One vector is turned by the same rotation once a tick. Each row is the vector after some number of ticks, and that number follows the row.
The counts run from 0 to 227.
[143  79 103 166 176 138 152 137 166 146 124 107 135 126 140 170 181 144
 120 114 147 138 164 116 116 139 140 114 114 129  46 132 165 153 163 137
 102 116 122 130 103 108] | 162
[191 120 184 129 131 165 127 137 150 111 162 155 172 129 105 152 107 121
 119 126 152 112 105 129 159 125 191 135 135 140 171 108 137 162 140 119
 101 107 157 112 140 108] | 107
[175 121 162 125 125 151 139 143 140 116 156 157 167 128 121 148 125 114
 136 123 169  91 131 143 167 134 198 118 158 109 175 105 147 159 160 134
 135 101 126 115 140  87] | 84
[125  73 131 155 188 163 146 160 106 124 153 136 175 106 161 150 106 150
 119 107 150 144 138 117 113 151 104 133 107 143  65 125 162 148 154  89
  87 146 119 141 118 134] | 121
[125 143 147 159 210 135 126 133 160 136 150 122 152 132 133 152 139 162
 126 124 142 153 118  89 157 141 179 138 138 157 116 118 129 145 132 103
  91 136 167  93 130 158] | 118
[156 103 109 144 146 158 151 131  98  87 130 150 194 146 161 125 101 155
 118  89 128 118 123 145 149 151 135 152 150 126 135 102 146 151 152  80
 120 103  76 135 142  97] | 104
[117  70 159 119 151 141 151 169 115 147 169 160 163 121 111 180 133 131
 134 132 205 102 151 114 111 144 140 100 144 113 105 114 150 153 179 126
 120 146 154 150 132 130] | 55
[135 107 188 146 123 140 108 149 129 116 142 176 180 159  93 156 115 184
  98 122 127 109 130  97 112 150 145 141 120 117 127 116 117 152 129  91
  94 164 158 121 177 144] | 12
[ 94  93 181 137 142 149 146 178 103 122 188 181 165 105 117 156 122 137
 132 146 186 108 139 125 136 137 168 104 137 118 133 124 145 158 156 108
 119 165 137 124 129 137] | 78
[135 120 198 115 113 146 119 159 131 135 126 153 198 155  96 144 115  98
 132 114 174  84 123 128 117 149 152 106 136  73 148 133 140 162 172 124
 128 132 110 143 141 127] | 37
[175  92  82 124 116 137 125 120 132 128 103 151 174 165 138 161 165 149
 107  83 124  92 145 156 130 159 164 125 153 141 133 112 136 135 161 152
 111  89 101 141 150  89] | 63
[144 103 103 163 133 108 168 122 122  98 130 156 174 168 148 135 135 187
 119 100 148 104 157 114 127 159 120 149 143 100  90  97 135 132 171  87
 121 130  87 129 157  92] | 192
[180 123 135 146 121 142 106 124 130 103  95 147 208 172 131 117 121 150
 111  76 110  98 131 152 119 164 121 130 117 100 120 126 138 137 150 103
 105 115  75 142 143 102] | 16
[132 129 201 132 152 167 151 163 127 119 148 139 194 142 112 141  92 111
 157 115 182 119 102 104 142 138 144 136 137  80 144 119 161 172 139  87
 126 133 101 122 134 129] | 125
[139  59 119 138 144 129 136 131 105 130 135 163 186 156 136 175 127 164
 116 103 161 118 142 122  94 160  91 121 119 122  76 112 154 143 183 107
  98 141 141 159 145 119] | 33
[165 110 213 116 123 150 100 146 115 124 156 161 194 120  93 135  99 118
 113 125 166 100 130 135 120 152 147  91 121 106 151 124 141 154 160 131
 101 143 151 136 137 119] | 219
[151 127 190 156 121 151 121 154 164 122 135 122 169 123  94 118 159 103
 123 129 137  92 159 151 134 134 175  81 125  89 141 143 158 169 139 154
 123 127  93 115 108 105] | 178
[142 107 154 153 201 129 159 147 154 130 180 123 152  96 146 139 138 140
 144 136 185 147 146 114 161 139 169 112 149 138 119 105 154 154 166 108
 122 128 164 100 117 126] | 96
[109  93 123 155 184 166 128 154  90 115 142 145 184 132 159 155 101 169
 111 103 115 145 120 113 116 162 110 139 112 148  88 129 148 145 135  75
  84 148  98 137 145 147] | 122
[164 139 124 137 137 136  84 120 128 118  96 144 210 174 146 116 127 143
  98  77  94 108 130 153 128 168 152 113 131 133 138 131 123 130 150 127
 108 106  80 143 147 115] | 222
[110 120 142 157 194 152 109 142 157 152 131 122 150 154 112 181 161 163
 117 129 132 151 120  86 129 145 174 142 121 149  91 136 133 146 116 111
  76 153 161  97 145 171] | 141
[130  78  84 147 184 127 172 141 128 132 151 135 152 119 178 156 156 148
 140 115 177 134 170 116 145 157 156 119 166 143  91 107 147 136 183 115
 118 117 127 135 126 109] | 74
[181  89 110 122 118 139 143 123 129 131 116 147 184 152 134 154 155 109
 134  93 160 100 139 157 139 148 163 118 161 118 129 106 156 152 186 145
 132  77  88 149 133  81] | 62
[102  88 117 159 165 169 150 169 104 127 116 134 179 154 150 154 128 146
 130  96 134 132 132 116 109 150 106 136 120 108  67 127 158 153 137  84
 106 143  62 140 126 139] | 145
[109  74  77 154 176 127 154 138 108 136 149 161 159 129 161 165 154 180
 117 107 142 122 154 112 130 166 157 134 157 153  98 115 137 125 157 101
 103 139 132 121 149 126] | 75
[196  83  96 124 129 150 138 124 122 116 135 149 164 120 149 156 147 143
  97  97 124 109 146 172 140 137 167 118 136 167 130 110 160 139 163 146
  94  96 119 134 142  79] | 86
[122 147 157 164 199 124 141 143 158 129 163 126 151 117 147 135 145 135
 123 137 165 145 132 111 171 143 207 124 166 139 144 114 133 150 151 106
 114 131 148  89 127 141] | 95
[115  89 109 169 159 128 137 146 133 121 144 132 154 119 154 140 174 181
 102 117 127 128 174 133 104 165 121  88 114 136  57 136 147 133 161 120
  95 159 115 126 116 120] | 186
[150 121 194 142 113 186 105 158 148 131 134 144 170 141  79 166 157  99
 113 127 135 104 118 137 115 130 180 104 106 116 127 147 151 178 121 167
  94 129 122 120 123 136] | 154
[152 158 177 152 121 133  87 142 160 104 122 142 190 157 109 106 149 144
  95 108 101  92 140 151 137 153 203 105 131 112 168 129 110 145 130 134
 116 142  99 108 137 121] | 200
[131 106 101 168 197 134 130 128 155 142 112 120 147 158 144 168 165 169
 114 107 117 160 125 104 115 153 152 147 129 157  66 129 142 136 133 117
  80 123 136 110 133 153] | 140
